128 stands for zero in the data rows.
Every row has a hidden score. In each pair, how much higher is the second row's than the first's? 10 means about the same, 20 much higher and 0 much lower. The score is a weighted sum of the row's numbers plus the product of two more (or one squared), each taken from its middle value.
[138 126 120 131 127 143 104 134 148 138 140 131]
[177 183 168 154 139 168 112 168 161  61  88 124] -> 8
[170 169 157 166 137 145 140 128 120  75  79 107]
[117  77  84 104 103 130 104 125 171 167 175 161] -> 10
[ 83 117 128  93 122 116 150 118 149 133 128 164]
[ 71 122 123  76 119 141 152 127 189 128 128 197] -> 9
[100 105 129 103 120 112 142 122 123 139 136 133]
[124 189 135 157 167 118 128 139 119 116  87 144] -> 10
[145 169 112 170 143 137 123 130 114 122 107 130]
[117 120 141 116 121 124 143 124 138 105 111 136] -> 11
[140 165 114 152 141 123  99 140 123 150 141 127]
[115 158 140 126 159 109 121 144 125 127 107 144] -> 12
[204 160 137 184 133 204 121 158 164  69  80 118]
[174 158 135 154 130 170  90 152 140  95 136 114] -> 3
[ 81 137 131  96 136 123 154 115 165 125 113 180]
[211 162 162 179 108 191 100 150 151  57 110  92] -> 4
[120 116 139 121 129 114 143 121 107 123 121 115]
[117 117 126 119 132 111 132 129 110 151 134 120] -> 11
[161 171 101 195 158 139 150 119 119 127  76 141]
[140 119 121 147 130 124 148 122  94 137 119 108] -> 9
[144 119 149 129 120 149 144 132 137  95 107 117]
[143 168 132 146 158 139 112 161 136  93 115 129] -> 8
[ 94 106 109  98 123 107 122 125 139 160 155 151]
[ 60 178 122  83 146 137 138 131 211 113 102 235] -> 14
[ 60 134 110  69 120 112 114 123 188 148 148 205]
[131 112 134 126 120 120 128 125 101 138 137 102] -> 5
[105  77 124  75 100 134 107 132 157 157 187 129]
[135 205 148 159 192 129 146 147 135  89  59 155] -> 7
[138  81 124 121 100 154 160 111 128 123 141 114]
[ 56 193 134  80 157 153 149 138 221 101  78 248] -> 16
[181 121 124 176 119 147 134 111 107 112 110  95]
[166 137 144 167 124 134 142 110 104  96  89  98] -> 11
[102 117 137 110 125 116 157 120 123 127 115 138]
[144 133 144 145 127 125 141 117  96 116 108 100] -> 10
[116  78 106 113 104 105 129 112 110 169 163 114]
[ 74 101  70  84 106  99  91 120 188 191 179 201] -> 9
[ 81 119 126  83 116 133 149 121 172 134 131 175]
[ 94  55 129  37  78 166  91 156 205 161 217 151] -> 8
[112 197 128 152 177  99 127 145 117 120  87 156]
[117 131 132 127 139 107 133 129 107 137 126 122] -> 10
[139 144 145 147 145 127 155 122 109  92  83 119]
[134 126 143 130 132 119 138 132 110 113 119 110] -> 10
[ 96 131 135 106 134 116 146 124 136 125 115 154]
[195 148 175 172 119 161 123 127 121  51  85  82] -> 9
[137  93 134 121 113 131 136 128 110 127 143  99]
[134 115 123 138 123 113 137 116  94 144 132 104] -> 11
[102 107 131 103 119 122 153 114 131 131 123 141]
[115 169 123 130 150 118 105 154 137 140 133 147] -> 9
[116 107 126 120 122 104 135 121 104 141 137 115]
[153 106 139 139 117 144 141 123 105 119 127  91] -> 9
[171 115 151 151 106 148 137 119 107  94 114  83]
[ 97 145 112 116 147 103 108 134 155 141 122 175] -> 11
[ 99 110 129 101 119 125 155 114 139 126 127 145]
[130 192 155 128 159 150 108 169 186  78  85 171] -> 8
[147 121 144 133 126 127 120 143 117 109 127 103]
[114 135 131 120 139 124 131 125 143 121 112 147] -> 11
[176 151 175 151 125 157 125 142 127  60  87  94]
[117  94 123  94 109 123 105 140 141 159 176 118] -> 11
[146 134 143 146 132 126 141 127 102 116 106 102]
[109  99 124 111 118 106 137 119 111 146 141 122] -> 10
[103  79 136  62  97 153 107 144 174 134 183 138]
[109  89 132  98 110 119 134 125 118 140 151 118] -> 9
[162 131 119 179 127 137 155 101  95 110  97 107]
[104 104 117 108 122 101 128 120 122 154 147 132] -> 12
[166 159 159 160 137 145 132 138 126  59  79 113]
[113 117 129 122 132 105 143 116 108 138 123 124] -> 12
[106 145 121 123 152 103 118 140 123 149 130 142]
[163 214 158 172 176 155 113 153 145  52  53 148] -> 7
[123 149 127 139 143 107 123 128 110 133 122 124]
[101  97 120 102 114 112 143 110 127 141 142 134] -> 11
[117 123 130 110 128 132 132 138 146 124 135 142]
[108 175 137 130 169 108 123 146 129 117 103 150] -> 11
[117 123 136 124 137 110 143 128 104 129 118 119]
[110 206 136 122 171 129  97 162 184 115 109 184] -> 8
[131 139 137 141 141 117 148 123 108 119 100 120]
[131  97 127 130 121 113 141 117  88 152 143  93] -> 11
[142  78 140 109 100 159 141 131 134 116 151 102]
[119 132 135 122 130 114 131 132 127 129 112 135] -> 13
[ 90 144 116 106 144  97 110 134 141 159 141 160]
[117  94 121 111 116 112 131 121 113 148 150 116] -> 9
[102  66 131  63  92 152 112 139 174 136 184 136]
[160 117 146 146 113 134 136 124 108  96 113  92] -> 8
[126 126 141 132 140 114 150 122 100 117 107 115]
[184  91  99 188  92 141 156  83  70 139 131  73] -> 9
[143 117 143 139 122 126 145 121 100 113 114  99]
[171 100  72 176 103 144 121  96  89 193 187  84] -> 7
[124 120 133 108 126 123  93 150 131 153 166 114]
[116  91  81 113 114 120 102 119 126 188 204 126] -> 7
[200 211 161 203 151 171 138 136 142  55  44 120]
[146 130 147 146 126 131 145 117 102  96 103 102] -> 12
[151 193 153 164 170 145 119 159 147  81  69 147]
[104 154 132 119 159 107 125 135 150 119 107 163] -> 8
[170 100 122 164 103 135 151  96  85 121 129  78]
[142 111 132 119 116 166 125 152 171 125 134 137] -> 14
[132 139 117 147 144 119 131 127 113 131 120 127]
[ 62 109 114  66 119 147 159 122 204 134 132 213] -> 10
[150 128 157 138 126 132 138 133 113  77 103 101]
[107 151 120 121 151 114 104 142 129 154 140 145] -> 12
[136 115 134 134 119 121 133 123  97 130 131  99]
[146 138 131 147 129 132 131 128 111 122 115 114] -> 10
[178 110 134 165 101 145 144 106  98 103 114  81]
[121 121 137 127 138 113 147 127 101 122 115 115] -> 12
[ 78  76  55  82 109  94  73 126 180 227 216 184]
[133 125 131 131 126 129 120 132 111 134 143 108] -> 10
[165 134 132 149 135 159 112 154 153  98 121 124]
[158 158 125 174 133 131 144 112 101 115  99 112] -> 9
[ 93 100 109  94 104 127 128 112 163 158 152 164]
[101  80  95  97  88 135 144 105 159 156 164 155] -> 7
[160 131 148 144 115 142 123 127 122 101 119  97]
[124 164 139 125 165 142 115 169 174 102 101 171] -> 11
[172 161 148 154 131 149  93 144 145  97 118 113]
[ 91 165 131 113 155 104 124 133 152 120 110 168] -> 14
[116 115 127 121 136 108 132 131 108 145 131 120]
[205 214 154 223 140 169 151 121 109  39  34 106] -> 6
[151 151 147 151 138 131 132 133 123 105 105 113]
[164 155 148 155 131 153 132 138 127  80  95 111] -> 9
[128 128 132 137 134 109 143 117  97 129 115 112]
[139 135 128 141 143 121 124 127 121 135 127 122] -> 9
[117  98 113 106 104 141 128 120 150 149 157 139]
[148 117 111 149 118 126 132 117  95 154 149  95] -> 10
[127 122 134 130 131 112 137 126  97 136 128 106]
[122 151 137 130 150 115 127 139 116 128 116 129] -> 9
[117 140 131 125 143 110 126 130 118 130 123 134]
[175 113  70 188 103 149 122  95  76 190 172  84] -> 10
[135 103 126 134 118 119 139 116  88 143 142  93]
[133 173 121 143 145 138 106 154 124 137 139 132] -> 9
[136 163 109 158 149 126 118 119 121 143 124 132]
[102 125 139 111 131 115 155 116 123 130 113 138] -> 12
[ 99 121 135 104 123 127 157 118 135 120 117 147]
[125 130 139 133 143 115 144 126 104 121 110 116] -> 10
[158  98 101 161 101 125 135 104  82 163 152  85]
[161 155 145 171 131 132 156 114  93  90  83 102] -> 8
[137  93 107 134 104 120 132 112  94 166 163  93]
[103 114 134 108 122 118 151 116 124 129 124 134] -> 11
[ 82  89 122  62 105 127 107 136 171 155 188 155]
[126 107 123 122 125 123 125 131 116 146 143 116] -> 8
[ 89 145 139 104 134 123 150 122 152 118 102 170]
[113  65 132  83  96 139 135 125 142 136 169 119] -> 8
[176 125 159 152 115 162 142 127 120  69 101  89]
[101 154 127 128 161  98 134 122 111 139 108 144] -> 13
[ 93 128 106 101 138  99  95 143 153 160 163 162]
[189 153 150 185 113 153 131 111 106  76  86  89] -> 10
[148 136 150 135 140 147 132 140 145  84 107 127]
[174  99  90 180  98 141 149  90  80 155 140  83] -> 12
[110  96 116 111 117 106 130 116 115 151 145 126]
[102 118 136 104 123 118 148 120 131 124 124 139] -> 10
[129 107 142 122 119 127 147 120 117 115 117 114]
[105 138 137 119 142 113 149 123 118 123 108 141] -> 10
